Bedo: [113  98 120 127 121 130]
suned: [146 161 139  58 141 115]
tani: [127 126 127 129 128 129]
Dedi: [150 166 141  18 144 108]
Kina: [141  58 137  77 138 118]
asked: [127 129]
tani
tani?
[127 126 127 129 128 129]
asked: [141  58 137  77 138 118]
Kina
asked: [113  98 120 127 121 130]
Bedo
asked: [139  58]
suned

gibab: [132 124 119 128]
Murob: [151 137 137 170]
tes: [151 137 137 234]
Gok: [148 143 137 146]
Gok?
[148 143 137 146]
asked: [148 143 137 146]
Gok
asked: [132 124 119]
gibab
Murob?
[151 137 137 170]

mogu: [149 116 113 154]
magut: [172 154 113 116]
Bipi: [147 132 137  98]
rusun: [101 113 154 116]
Ter: [154 143  91 146]
mogu?
[149 116 113 154]
asked: [116 113 154]
mogu
rusun?
[101 113 154 116]

tovis: [200  75  99 166 137 152 140 104 143 160 201  88  89  84  90 156 108  75
 101  93 124 147 224  84 155  55  75 134  59 145  18  54  73 157 189 153
  80 120 164 184 188 135 100 188 179  78 116 156 107 142 107 193 192]
Dekez: [112 157 104  84 209  89 160 136 139 141  72 157 152 232  63 110 131 129
 157 139 164  87  36 196 178 159 221  83 174  94 172 194 139  84 153  88
 157  63 112  71 123 183 194 114 133 153 110  92  55 129 166 130  34]
Zof: [105 180 134 154 161  58 160 138 164 170  80 169 105 186 125  64  77 183
 180 177 216 120  71 177 103 108  75  90 174  96 121  71  93 113 216  58
 129 146 142 145 193 163 178 194 147 105  70 122  87 153 158 137   7]
Zof?
[105 180 134 154 161  58 160 138 164 170  80 169 105 186 125  64  77 183
 180 177 216 120  71 177 103 108  75  90 174  96 121  71  93 113 216  58
 129 146 142 145 193 163 178 194 147 105  70 122  87 153 158 137   7]
asked: [200  75  99 166 137 152 140 104 143 160 201  88  89  84  90 156 108  75
 101  93 124 147 224  84 155  55  75 134  59 145  18  54  73 157 189 153
  80 120 164 184 188 135 100 188 179  78 116 156 107 142 107 193 192]
tovis

Zanes: [ 96 108  95 108 118  94  93]
sevil: [221 215 218 219 223 222 219]
fisi: [ 96  99 108 118  93  95  94]
asked: [ 96  99 108 118  93]
fisi
asked: [108 118  93  95  94]
fisi
asked: [ 99 108 118  93]
fisi

zopog: [133  82  86 177 139 100  18  61  64 185  90 134  90 202 185 157 151 219
 169 131 164 104  88 128 124]
sus: [120  93 102 105 107 126 121  65 124  81 113 145 148 157 141 123 138 102
 118 146 116 106 108 106 127]
feduk: [177 195 109 111 130  75 152 229 195 137 161 169 102  99  71 134 119 120
 121 119 146  98 113 154 142]
sab: [ 87 117 119 155 140 112 130  71  94 102  83 135 153 139 178 159 116 143
 134 163 146 118 104 139 141]
Zedi: [132  81  87 177 138 102  20  62  68 182  92 135  97 199 182 159 150 215
 164 131 159 103  89 128 129]
ridat: [125 124 151 104  84 131 125 102 133  89 127 134 132 144 132 108 128  98
 129 148 120  93 127  97  81]
kizis: [132  81  87 177 138 102  20  62  68 182  92 135  97 199 182 159 142  94
 167 157  90 130 154 150 130]
asked: [182 159 150 215 164]
Zedi
asked: [ 65 124]
sus
asked: [177 195 109 111 130  75 152 229 195 137 161 169 102  99  71 134 119 120
 121 119 146  98 113 154 142]
feduk

Nogir: [121 189  50 165  71 181 108 127  93 157 120 102]
Gedag: [189 108  50 165  71 181 121 127  93 157 111 130]
rivop: [195  78  66 146  46 170 140 155 140 106  66 132]
asked: [189 108  50 165  71 181 121 127  93]
Gedag
asked: [140 155 140 106  66 132]
rivop

fiso: [134  75  79 104 164  76 168 131 143 131 126 139 139 155 130 194 137  87
  96 128 123 115 204  84 131 144 170]
Puve: [176  83 129 156 143 136 159 124  83 104 137 133 149 136 127 104  27 133
 103 115 110 105  84 121 150  95 183]
lafog: [118 101 103 115 131 107 179  76 120 149 117 133  87 179  58 121 155 122
 131 149 127  88 129 177 134 133 168]
asked: [204  84 131 144]
fiso
asked: [134  75  79 104 164  76 168 131 143 131 126 139 139 155 130 194 137  87
  96 128 123 115 204  84 131 144 170]
fiso

poz: [212 110  93 180 165 147 156 142 205  46 153 138  91 139 121  98 152 135
 128 106]
Tovus: [144 169 180  25  19 143 147 126 136 107 127  30 209 130 133 105 138 155
 137 177]
fab: [220 109  98 195 167 152 156 127 201  60 129 148  91 143 116 101 156 127
 138 108]
asked: [144 169 180  25  19 143 147 126 136 107 127  30 209 130 133 105 138 155
 137 177]
Tovus
asked: [ 93 180 165 147 156 142 205]
poz
Tovus?
[144 169 180  25  19 143 147 126 136 107 127  30 209 130 133 105 138 155
 137 177]

rit: [197 150 237 193 190]
Lebiz: [194 119 124 158 167]
zona: [188 123 125 118 122]
tezi: [189 132 158 125 134]
Losud: [192 132 173 188 153]
Poviv: [194 155 244 157 165]
mufeb: [188 139 191 172 127]
asked: [194 119 124 158 167]
Lebiz
asked: [194 155 244]
Poviv
tezi?
[189 132 158 125 134]
asked: [150 237 193 190]
rit

bibak: [ 54 132 117 239 144 109]
gizi: [155 160 140 106  80 155]
fozur: [142  88 179 179 111 146]
Lasef: [182 160  98 157  70 211]
moseb: [109 161 116 155 191 100]
lok: [ 62 103 132 124  47 110]
fozur?
[142  88 179 179 111 146]
asked: [155 160 140 106  80 155]
gizi
asked: [ 62 103 132 124  47 110]
lok
asked: [ 54 132 117 239 144 109]
bibak

Lovod: [ 99 121 196 190  86 124 181 186 163 170 176 104 195 165  84 166 105  97
  83 192 193  66 169 103 105 164  66 160 152  78 167  72  85  83 100 171
  74 182]
Buv: [ 94  42 130 123  46 130 121 130 125 118 121  78 120 124  53 126  44  79
 158 126 130 168 121  86 135 121 190 122 116  25 120  44 127  37 111 121
 186 127]
simu: [116 129  81  91 142 146  98  73 125 118 104 121  91  98 149  89 148 125
 195  75  63 180  91 147 152 103 193  97 114 140 104 135 166 137 145  97
 188  81]
asked: [ 99 121 196 190  86 124 181 186 163 170 176 104 195 165  84 166 105  97
  83 192 193  66 169 103 105 164  66 160 152  78 167  72  85  83 100 171
  74 182]
Lovod
asked: [ 94  42 130 123  46 130 121 130 125 118 121  78 120 124  53 126  44  79
 158 126 130 168 121  86 135 121 190 122 116  25 120  44 127  37 111 121
 186 127]
Buv
asked: [116 129  81  91 142 146  98  73 125 118 104 121  91  98 149  89 148 125
 195  75  63 180  91 147 152 103 193  97 114 140 104 135 166 137 145  97
 188  81]
simu
simu?
[116 129  81  91 142 146  98  73 125 118 104 121  91  98 149  89 148 125
 195  75  63 180  91 147 152 103 193  97 114 140 104 135 166 137 145  97
 188  81]
asked: [116 129]
simu

diduk: [104 144 175  78 129 124  84 111  72  38 121 180 105]
sifo: [151 147  63 154 132 131 142 174 174 175 119 135 178]
tuki: [127 125 154  63 147 152 131 194  55  85 115 132 142]
dad: [156 122 120 206  91 131 152 194 163  64  78 177 160]
Mav: [127 125 154  63 147 122  75 128  55  85 115 132 142]
asked: [125 154  63 147 122  75]
Mav
asked: [131 152 194]
dad
asked: [127 125 154  63 147 122  75 128  55  85 115 132 142]
Mav

vefim: [128 148 173 190 188 172 142 112  65  61  58  71  97 130 148 176 199 180
 136 143 119 106 103 108 115 120 119]
sinuz: [128 151 176 186 186 165 150  97  71  53  63  86 142 152 187 187 187 163
 143 116 102 102 110 117 118 115 105]
paku: [128 173 190 149  89  56  69 143 177 176 134 104  90 121 130  97 138 184
 215 132  59  67 139 175 138 103 134]
Lovu: [128 168 190 172 121  71  55  88 136 182 183 152 115 103  99 120 106  99
 109 158 198 183 116  58  60 122 172]
Vazo: [128 165 189 177 137  87  84  68 124 155 185 179 103 115 111 104 110 115
 109 102 138 182 200 166  99  52  67]
guz: [129 141 155 173 179 187 175 186 180 164 145 124  97  86  69  62  64  59
  55  78  92 114 133 152 166 178 184]
asked: [119 106 103 108 115 120]
vefim
asked: [71 97]
vefim
sinuz?
[128 151 176 186 186 165 150  97  71  53  63  86 142 152 187 187 187 163
 143 116 102 102 110 117 118 115 105]
Lovu?
[128 168 190 172 121  71  55  88 136 182 183 152 115 103  99 120 106  99
 109 158 198 183 116  58  60 122 172]
paku?
[128 173 190 149  89  56  69 143 177 176 134 104  90 121 130  97 138 184
 215 132  59  67 139 175 138 103 134]
asked: [182 200]
Vazo

Bunan: [137 125 134 132 144 112 129 145 141 127 128 102  92 117 125 129 122 107]
ket: [135 125 126 141 125  93 127 120 135 121 119 107 129  92 102 117 122 125]
sudi: [122 130 132 132 132 186 135 147 141 123 124 138 132 146 186  15 114 131]
bal: [138 133 138 132 145 171 127 115 143 123 132 161 124 105 173  72 121 134]
Vek: [124 138 136 110 139  97 124  99 123 126 123 157 122  96  87 194 125 139]
lov: [116 133 130 117 130 142 129  63 121 132 132 144 128  68 134 226 127 133]
asked: [132 144 112 129 145 141 127 128 102]
Bunan
asked: [107 129  92 102 117 122 125]
ket
asked: [126 123 157 122  96  87]
Vek
asked: [122 130 132 132 132 186 135 147 141 123 124 138 132 146 186  15 114 131]
sudi

Bizo: [127 131 170 129 101]
Lol: [149  93 115 129  66]
kare: [127 106  97  96 124]
finu: [127 170 179 212 171]
bis: [ 94 182 124 129 147]
fese: [ 50 208  97 178 171]
zefe: [ 72 131 124  96 159]
mog: [127 106  97  96 147]
zefe?
[ 72 131 124  96 159]
asked: [127 170 179 212 171]
finu
asked: [170 129]
Bizo
mog?
[127 106  97  96 147]
Bizo?
[127 131 170 129 101]
asked: [ 72 131 124  96]
zefe

Madun: [ 96 125  76 120 116]
vav: [124 125  72 117 116]
rikun: [ 96 125  71 115  80]
taz: [122 125 111 120 119]
Vuva: [111 131  25 122  91]
basen: [123  71  92 125 103]
Dibud: [114 124 103 117 107]
fedev: [ 96 125  71 126 122]
Gel: [127 127 122 126 127]
asked: [ 96 125  71 126 122]
fedev
asked: [114 124 103 117 107]
Dibud
Gel?
[127 127 122 126 127]
asked: [111 131  25 122  91]
Vuva
asked: [125  76 120 116]
Madun
asked: [ 71 115  80]
rikun

selaf: [ 74 136 148 135 149  22 181  84 159 128 108 122 152  90 116]
nitak: [115 182 179 148 103 189 174 122 174  98 146 132 128 173  88]
Repuz: [129  91 122  88 123 113 118 152 146 131  94 158  83  83 128]
Fiz: [142 185 154  96  84 165 115 155 117  71 124 123  53 148  83]
Suruk: [159 134 122 101  78 173  86 141 100 123 124  91 113 158 114]
valeg: [116 178 140 194 115  92 113 104 121 103 155 138 141 183 111]
kubo: [161 178 124  98 137 224 113 159 101 120 145 131  34 155 109]
bovu: [152 123 125 166 144 207 222 146 171 223 141 133 151 152 185]
ved: [170  97  95 133  36 179 121 141 110 106 132 111 112  82 135]
fop: [140 127 128 101 157 180  95 151 128 157 109 157  95 135 147]
Repuz?
[129  91 122  88 123 113 118 152 146 131  94 158  83  83 128]
kubo?
[161 178 124  98 137 224 113 159 101 120 145 131  34 155 109]
ved?
[170  97  95 133  36 179 121 141 110 106 132 111 112  82 135]
nitak?
[115 182 179 148 103 189 174 122 174  98 146 132 128 173  88]
asked: [161 178 124  98 137 224 113 159 101 120 145 131  34 155 109]
kubo

mife: [117 131  83 127 140  98 143  99 128  94 128 124 147 117 148  88 165 116
 116 171 156 125 127 109 124 130 183 164  97  83 116 149  85 137 133 146
 151 137 156 147 100 140 167 119 141 148 120 158]
mibi: [117 151 133 145 126  87  78 138 130  83 168 120 162 117 111 102 158 143
 119 141 141 123 108 115  84 121 195 147 106  74 101 137 111 107 118 141
 161 135 162 132  92 153 137 112  85 164 103 171]
manad: [123 129  62 128 154 103 141  90 104  92 111 116 159 135 175  85 199  83
  97 210 193 118 135  89 127 119 173 178  83 103 115 161  84 142 129 163
 157 134 201 161  85 114 189 115 156 170 135 146]
Kes: [120 165 170 158 118  86  29 169 125  81 192 115 173 124  89 120 158 156
 118 123 138 118  97 115  58 108 189 131 115  85  90 129 139  86 105 140
 165 131 177 122  89 148 114 109  48 180  96 172]
regur: [134 127 164 128 116 145 118 150 136 150 134 133 111 130 107 155  93 147
 142  88  97 132 127 146 129 130  95 100 153 151 135 111 157 120 125 111
 111 122  95 113 151 128  95 135 113 108 128 113]
Zuz: [135 103  83 108 143 156 196  92 116 154  76 132 107 140 172 128 131  90
 123 158 145 130 153 122 177 134  85 137 126 165 151 136 116 160 142 132
 109 125 124 142 142 101 154 138 192 108 157  95]
Mave: [118 162 168 154 117  86  40 164 132  84 190 118 167 119  87 118 148 161
 123 117 128 121  99 121  64 114 191 130 117  80  94 128 134  90 109 135
 162 133 162 120  94 155 113 111  52 170  95 173]
Vub: [130 131 168 132 113 137 111 154 140 143 143 133 116 124  99 151  92 155
 144  83  94 131 122 148 121 131 109 101 151 137 131 110 105 140 139  86
 116 125  93 110 148 138  93 133 105 110 121 123]
letu: [124 148 169 143 114 110  72 160 137 111 170 125 143 121  91 134 121 161
 133  99 111 127 109 135  90 122 154 116 133 105 111 120 143 102 115 123
 140 130 128 115 121 147 102 121  75 141 106 149]
asked: [139  86 105 140]
Kes
asked: [123 129  62 128 154 103 141  90 104  92 111 116 159 135 175  85 199  83
  97 210 193 118 135  89 127 119 173 178  83 103 115 161  84 142 129 163
 157 134 201 161  85 114 189 115 156 170 135 146]
manad

lupuv: [177  94 122 127 170 161 131 155 131 149]
vig: [168 158 144 139  67 135  75 154 176 164]
Funi: [179 164 112 187 140 123 141  84 118 101]
demad: [131 131 112 107 109 144 125 116 114 148]
Lebuk: [235 105  88 203 163 147 124 193 114 151]
zom: [112 153 158 138 178 135 191  43 105  92]
Muli: [135  86 116 156  83 131 114 168 161 144]
fovur: [115  59 118  77  85  92 163 154 220  81]
Lebuk?
[235 105  88 203 163 147 124 193 114 151]
asked: [168 161 144]
Muli
vig?
[168 158 144 139  67 135  75 154 176 164]
asked: [176 164]
vig
asked: [235 105  88 203 163 147 124 193 114 151]
Lebuk
lupuv?
[177  94 122 127 170 161 131 155 131 149]

bulep: [107 134 136 128 119 129 128 150 137 118 117 165 109 128  88 142 148 128
  99 133]
Voze: [123 131 128 126 126 129 133 133 128 127 126 128 129 125 128 127 127 128
 128 131]
vumit: [107 134 136 128 119 129 128 150 137 118 117 148 125 117 131 119 121 133
 128 138]
demir: [107 134 136 128 119 129 128 150 137 118 117 148 125 117 131 119 121 133
 128 121]
vor: [128  93 129 148 131 118 102  89 144 117 146 134 118 131 121 132 130 103
 122 128]
asked: [128  93 129 148 131 118 102  89 144 117 146 134 118 131 121 132 130 103
 122 128]
vor
asked: [107 134 136 128 119 129 128 150 137 118 117 148 125 117 131 119 121 133
 128 138]
vumit
asked: [126 126 129 133 133 128 127]
Voze
demir?
[107 134 136 128 119 129 128 150 137 118 117 148 125 117 131 119 121 133
 128 121]
asked: [131 121 132 130 103 122]
vor
asked: [107 134 136 128 119 129 128 150 137 118 117 148 125 117 131 119 121 133
 128 121]
demir
asked: [107 134 136 128 119 129 128 150 137 118 117 165 109 128  88 142 148 128
  99 133]
bulep

Vafe: [142 218  75 156  54  93 171 144 127  58 100  94  57 187  56  40]
Tedef: [157 223  85 157  51  95 177 136 117  56 106  88  53 196  52  39]
zipu: [185 230 100 156  48 100 190 123  98  55 117  77  45 213  49  39]
Lekev: [115 206  61 155  59  91 157 157 147  65  91 106  69 166  64  46]
demag: [103 200  55 154  62  89 152 162 155  69  87 112  74 157  67  48]
nipuf: [173 227  92 157  49  97 184 129 108  56 111  83  47 205  50  38]
sidog: [128 213  68 156  54  92 164 149 137  62  97 101  63 176  60  43]
zipu?
[185 230 100 156  48 100 190 123  98  55 117  77  45 213  49  39]
asked: [155  59  91 157 157 147  65  91 106  69 166  64]
Lekev

Gavi: [145 138  97 149 108 132 123 139 136 144 112 132 139 135 111 148 154 105
 155 112  98 116 128 141 124 104 139 119  96 156 116 128 115  80  87 149
 152 146 131 133 160 112 140 136 113 121 127 128 136 138  54]
rog: [126 134 155 175 180 126 157 124 136 140 134 119  88 128 151 178  97  71
 135 132 150 142 156 137 127  95 132 144 105 132 119 121 139 119 150 114
 113 122  95 100 134 116  23 122 137 135 161  87 125 127 123]
gis: [105 134  92 124 165 128 165 131 117 115 143 140 156 129 117 155 191 155
  93 137  97 114 144 131 105  75 133  91 146 134 106 147 131 150 122 154
 133 140 135  71 100 113 125 131 131 105 100 166  98 138  76]
biref: [139 139 120 142 149 138 121 113 111 129 129 120 119 132 109 119 144  94
 101 132 110 126 128 125 150 141 135 100 108 128 143 153 147 187 129 116
 122 119 150 139  87 142 157 129 116 119 126 103 113 128 190]
kozi: [ 90 116 142 106 137 132  43 132 148 100 105 110 114 193 186 104 115  84
 140 142 162 114 150 116  88 105 125 132 170 126 137 134 129 177 103  83
 117 134 120 146 159 138 112 122 128 123 201 137 131 131  97]
kol: [117 121 144 128 183 131 114 126 146 169  95 124 138 130 129  98 106 119
 128 121 121 132 100 131 118 119 129 141 156 107 148 115 147 151 129 142
 149 134 178 146 144 126 144 134 133 149  59 127 131 164 146]
zusev: [106 128 118  88 103 126 104 123  97 115 150 131 114 108 144 103 197 138
 165 122 111 132 133 117 119 124 120 163 120 143 124 123 127 125 128 117
 136 119 120 166 138 112  81 126  95 137 152 177 139 138 126]
Litu: [145 133 104  91 131 136 223 117 126 132 138 143 164  86  99 161 139 101
 163 109 176 145 116 120 104 130 118 113 147 136 116 136 122 120 117 118
 121 146 159 151 112 104 163 132 136 130 126 132 143 120 129]
asked: [ 90 116 142 106 137 132  43 132 148 100 105 110 114 193 186 104 115  84
 140 142 162 114 150 116  88 105 125 132 170 126 137 134 129 177 103  83
 117 134 120 146 159 138 112 122 128 123 201 137 131 131  97]
kozi
rog?
[126 134 155 175 180 126 157 124 136 140 134 119  88 128 151 178  97  71
 135 132 150 142 156 137 127  95 132 144 105 132 119 121 139 119 150 114
 113 122  95 100 134 116  23 122 137 135 161  87 125 127 123]
asked: [106 128 118  88 103 126 104 123  97 115 150 131 114 108 144 103 197 138
 165 122 111 132 133 117 119 124 120 163 120 143 124 123 127 125 128 117
 136 119 120 166 138 112  81 126  95 137 152 177 139 138 126]
zusev
gis?
[105 134  92 124 165 128 165 131 117 115 143 140 156 129 117 155 191 155
  93 137  97 114 144 131 105  75 133  91 146 134 106 147 131 150 122 154
 133 140 135  71 100 113 125 131 131 105 100 166  98 138  76]
Litu?
[145 133 104  91 131 136 223 117 126 132 138 143 164  86  99 161 139 101
 163 109 176 145 116 120 104 130 118 113 147 136 116 136 122 120 117 118
 121 146 159 151 112 104 163 132 136 130 126 132 143 120 129]
Gavi?
[145 138  97 149 108 132 123 139 136 144 112 132 139 135 111 148 154 105
 155 112  98 116 128 141 124 104 139 119  96 156 116 128 115  80  87 149
 152 146 131 133 160 112 140 136 113 121 127 128 136 138  54]

Kise: [131 102 126 146 102 199]
foziz: [140  85 112 160  85 223]
matab: [145 116 128 127 116 105]
matab?
[145 116 128 127 116 105]
asked: [131 102 126 146 102 199]
Kise
asked: [145 116 128 127 116 105]
matab
Kise?
[131 102 126 146 102 199]

